Rows swapped in pairs by one turn or mirror: which row each one swaps with:
The rows were stretched afterwards, more along some directions than others.
k649: [ 10.5  -5.6 -18.7  24.8  15.5  12.9   8.4  18.1  10.4  -5.7  10.4  14.5
 -10.0 -11.1  -5.0 -10.9   1.2  27.6   2.4  11.8]
k302: [ 27.9  -1.5   3.8   3.8   5.7  24.1  11.4  20.0  -0.9  -3.5  -1.5  -4.6
   4.0 -10.3  21.0  16.1  14.0   3.9 -21.1  21.7]
k381: [ 17.2  -3.4   1.3  -1.0  -2.1  15.6  10.2  22.9   0.9   4.0   0.4  -2.8
   3.4   2.6  28.9  14.1  16.9  -3.1 -17.8  18.1]
k680: [ -9.7 -10.9  14.7  12.7  -1.6  18.8  19.9   2.3 -23.1   3.7 -10.3 -11.3
  -7.5 -12.7   2.7  29.2  -0.6  -4.9  -5.8  14.8]
k219: [  9.2  -8.1  19.4  -5.3  -0.6   5.7  21.7   5.1  -9.6   1.9 -20.7 -14.3
   2.4   3.6   0.0 -12.3 -12.0  15.9   6.8  -2.6]
k697: [  4.1  -9.0 -28.4  16.4   3.2   2.2  -1.0   8.4  12.4  -8.1   3.9  18.9
   0.5   3.7   6.9 -21.1   5.7  19.0   0.7   2.9]
k250: [ 11.3  -0.8 -12.4  21.3  -1.8  18.2  -8.5  21.8  16.1  -2.5  10.1  15.6
 -14.7 -15.8  -5.6  -8.9   5.7  25.8  -2.4   4.4]
k540: [ -2.8  12.6   6.1  12.8  -4.1  -1.2  13.6  -4.5 -18.5 -27.6   5.5 -22.5
   8.1  11.9 -13.0   4.3  20.7   4.5  -5.8  13.9]
k292: [  0.4   6.2  -9.7  25.0   4.1  24.8  11.9   3.3   8.3 -15.4   6.7 -16.8
 -10.1   7.3 -15.1 -11.3  -1.1  19.1  16.7  12.6]
k365: [ 10.2  11.6   3.5  -6.8   1.2   2.3  -6.0   6.0 -13.1 -15.2   6.0  -1.7
   3.4 -16.2   3.6  15.4  10.1  -6.5   6.0  18.1]
k6: [  0.7   1.3  25.2  -5.6  -2.9   7.8  10.1   8.4  -4.4  16.2 -16.2  -1.6
  -0.3  -9.9  -7.0  -5.5  -8.7  13.9  -1.9   0.6]
k661: [  7.2  22.8   5.2 -10.8   0.4   3.4  -7.0  -2.3 -13.1 -10.8   2.3  -8.7
   6.2   3.0  -4.5   8.7  16.8 -13.5   0.0  21.7]
k874: [-19.7   2.1  -5.1  22.3  -0.8   4.1  18.7  -6.1  13.7 -15.8  -1.4  -7.5
  -6.8  12.0   6.3 -12.5  -1.6  23.3  21.7   1.2]
k39: [-12.7  16.5  16.0   5.0  -7.7  -3.4  -4.1 -10.1   0.4  11.3 -30.0   0.5
  24.0   6.2  -0.6   1.4  -4.0   9.3  -5.8  -9.7]
k474: [ -7.9  20.6   7.8  25.2  -3.4  22.1  -4.4  -4.4  -8.8   8.1 -14.4   3.7
   4.3   9.8 -27.4  -3.7   5.6  -8.2 -14.6  -8.5]
k246: [-17.4  15.5   3.9  22.3   4.0  14.8  -5.1  -3.5  -9.7   1.8 -17.3   0.4
  15.9   7.9 -28.3   3.0  -3.5   3.6  -6.4 -10.7]
k206: [-19.1 -14.9   6.6  18.8  -9.8  17.8  25.2   0.5 -15.6  -1.6  -1.8 -15.8
  -9.2   0.5   8.8  19.8   6.7   0.3   9.8  14.4]
k573: [-15.3 -13.8   3.8  14.9  -8.8  17.9  29.6  -5.5 -17.3  -1.5  -7.6 -19.5
  -4.5  11.4   3.4  24.7   7.7 -12.1   2.8  13.5]
k390: [  3.1 -10.3  16.2  19.4   1.7  16.4  21.5  18.9  -5.8 -11.0   7.9 -11.8
 -18.0   0.2  15.8  12.6  -6.4  24.4  -2.1  -2.2]
k918: [ 34.5   0.4  -0.4  15.0  -3.0   5.8   1.7  11.8 -21.0  -0.6  -0.6  -5.5
  -7.3   4.1 -29.3  -7.6 -19.6  12.6   7.5  -3.3]
k196: [  0.7   6.3   3.2  19.1 -15.9  -2.2   3.3 -14.2 -12.0   9.7  -0.3 -11.3
 -16.6  26.9 -16.1 -14.7  11.7 -21.0  12.1   1.7]
k204: [  3.9   2.6  -8.3  -8.4  -9.6   5.3  12.2  -5.6 -13.0 -31.7  -6.5 -27.9
  12.7  23.2   3.0  -8.7  17.3   6.1   1.4  13.4]
k270: [  3.3   4.5 -20.8  13.8  10.2   0.3  -1.5   5.5  19.4  -6.1   6.6  20.8
  -7.5  -5.5  10.1 -23.0  -3.6  20.7   8.6  -0.6]
k155: [ 13.4  12.8  -6.0 -14.0   1.5   7.2  -6.6   2.3 -10.4 -19.3   4.6 -10.5
  10.1   4.6   5.0   9.8  21.3  -8.8   2.4  14.8]
k695: [ 17.9  -7.3   6.7  13.7 -11.9  -9.0   2.1  20.6 -33.9  -4.1   1.1 -15.5
 -15.0   4.8 -24.2   1.3  -3.8  16.0   9.7  -2.3]
k519: [ 12.6   3.6  14.6  19.1   2.8   5.2   4.8  31.2 -32.0  -3.4   3.2  -6.5
 -16.3  -5.1 -25.1  10.0 -15.2  30.7  -9.9  -1.9]
k817: [ 12.9  -6.8 -20.8  25.5  -1.7   9.7   0.9  16.4  10.6  -2.1   4.7  18.2
 -11.5 -10.9  -2.7 -15.0   2.0  18.1   0.3  14.4]
k336: [ -1.5   7.2  -1.9  30.7 -19.6  11.8   3.5  -7.2  -7.5   2.1  -4.8  -1.2
  -6.7  23.5 -20.8  -5.1  14.0 -13.7   3.5  -0.3]
k544: [  9.9   6.1  -6.5  20.7 -11.1  16.7  -4.6 -13.3  -1.8  10.2  -4.9  -5.0
 -10.2  16.3 -21.0 -20.7   3.1 -20.8   8.3  -6.9]
k498: [ 11.0  15.7   7.8  -6.3   7.4   3.2  -8.5  -1.5  -8.0 -13.3   5.1   0.8
   6.5  -8.8  -0.4  10.5   4.7  -5.5   4.9  16.5]
k982: [  1.7  -7.9  16.0   5.9 -20.6 -12.1  26.2  20.3 -12.7   3.1  -6.1 -16.9
 -23.4   7.8   3.1  16.9  17.0   8.0  18.8  10.0]
k909: [ 12.3  23.5   9.1  -3.3  -0.7  -0.3 -21.4  -4.3 -16.1 -10.0  -2.0   5.4
   6.1 -21.1  -6.2  12.3  -4.0  -7.3  -6.4   5.1]
k682: [ 18.8  17.1   9.5  -2.7  -2.7   9.7 -10.5  -0.8 -12.0  -9.9   0.6  -1.9
   3.5  -6.9  -6.8   3.9   5.6 -15.4   4.5  19.5]
k48: [-13.7   1.0  -9.7  23.9   4.5  19.8  15.8 -14.5  10.0 -24.3  -7.4  -6.4
  -0.8  11.7   3.9 -19.8  -4.5  13.2  21.0   2.7]
k418: [  5.8  -9.1  15.2  22.7   4.3  20.2  20.6  10.7  -2.5  -4.2   9.8 -12.0
 -14.4   1.1  14.9  18.6  -3.7  18.0  -5.4   4.7]
k313: [-10.9  19.6  19.8  15.7   0.2  -2.8  -0.3   8.8   9.8   9.8 -17.5  19.0
  -2.0 -15.2  23.2   1.9  -8.7  14.0   0.4   8.1]
k176: [-13.9  -9.6   6.9  17.7  -8.8  15.5  22.2   5.0 -25.1  -5.9  -8.7 -26.5
 -11.5  11.8   1.0  25.1  12.2  -2.3  -6.0  11.9]
k338: [ 11.2   2.3 -19.4   7.7   2.2   9.3  -1.9  10.1  21.1  -1.6  11.1  16.8
  -9.1 -13.4   7.7 -18.4   6.2  10.2   3.2  10.7]
k343: [  3.6   0.4  21.6  -4.7  -1.4   1.3  18.5   1.6  -4.3   9.9 -13.5  -6.0
   5.6   4.9  -9.6 -11.4 -13.8  12.4   7.2  -5.5]
k112: [ -7.7  -3.6   4.8  -2.7 -25.6 -19.8  22.9   3.9 -13.3   5.9 -12.1 -14.1
  -7.8  14.9   4.7  19.0  23.3 -11.9  12.7  13.8]
k565: [ 31.6 -15.7  -6.0  16.1   0.0   6.5   7.4  15.7 -25.6   2.8  -1.6 -19.1
  -9.5   9.3 -32.3  -6.4  -4.9  13.8  16.5   1.3]
k522: [-18.5 -10.1   6.0  10.6 -12.6  15.6  25.7 -10.5 -14.1  -2.9 -20.1 -21.5
  -5.7  14.2  13.5  12.2   8.2 -13.8   4.7  12.2]
k441: [ 13.6  16.0   4.7 -10.9  -1.3  -5.1 -18.0   5.2  -8.6  -6.7  -1.4   7.4
   6.8  -8.6   2.4   2.2  -5.6  -5.5   5.5   7.0]
k434: [  3.7   7.8  24.3   2.8   4.7   4.1   8.6   2.6  -6.1   8.2 -19.6  -6.8
   3.6   1.9 -14.4 -16.4 -15.8  17.5   0.9 -12.4]
k845: [ 10.4   4.0  -3.4  -8.6  -2.0  11.1  16.3 -12.0 -10.9 -27.6  -0.1 -33.3
  15.3  18.8   0.6   5.1  17.9  -4.1   1.0  11.2]
k221: [  5.5   2.3  15.6  -7.5  -3.3   6.7  11.3  -6.3  -4.4   9.4 -10.6  -6.2
  10.1  -2.5  -3.2 -15.2  -9.2   5.2   4.4  -2.2]
k234: [ 38.2   0.0  -3.2  -6.9   0.9  12.9  17.1 -13.3  -3.7  10.5 -11.3 -15.4
  -5.6   0.3  -1.4   0.3  -4.8 -28.1   7.7   4.5]
k315: [  8.5  -5.3 -20.3  19.4   0.4  12.4  -3.5  11.9  17.7  -2.6   8.7  22.3
  -5.0  -4.8   7.2 -13.3   8.8   6.3  -3.8   5.2]
k737: [ 41.0  -8.7   1.9  -4.5   9.2  18.0  26.1  -1.3   3.7   7.7   3.4 -12.3
 -12.9  -3.0  -2.3  -0.8 -11.0 -14.4  19.0   5.0]
k641: [  2.5   4.0  14.0  14.5   2.9   4.7   9.2  21.2 -16.9  -7.9  15.1  -9.7
 -14.3   8.3 -14.6   3.7  -3.7  22.8 -13.5  -1.4]
k298: [-13.9  18.8   8.5  -1.1 -11.1   0.8  -5.5 -15.0  -1.2   6.1 -34.2  -2.0
  25.0   9.0   2.7  -3.4  -2.5  -3.2  -7.3 -14.0]
k16: [ -8.1  14.5  19.7  14.2   7.0  -5.6   1.1   9.1  10.6  14.5 -15.2  25.4
   5.6 -12.7  25.4  -2.0 -15.8   8.9   1.3  -2.6]
k701: [  9.4  14.9  -0.2 -11.0   2.7   6.6 -12.8  -6.6  -4.5 -13.3   0.3  -1.2
   9.0   6.6   4.0  -3.9   2.5 -11.1  12.4   8.5]
k117: [  8.5  -3.5 -23.8  13.4   4.7   8.6  -1.1  11.5  17.6  -3.2   7.2  16.1
  -4.2  -6.2   2.2 -12.2   7.9  18.1  -0.7  13.6]

k661 pairs with k649
k498 pairs with k117
k365 pairs with k338
k845 pairs with k874
k206 pairs with k221
k16 pairs with k381
k313 pairs with k302
k701 pairs with k697
k909 pairs with k250
k680 pairs with k6

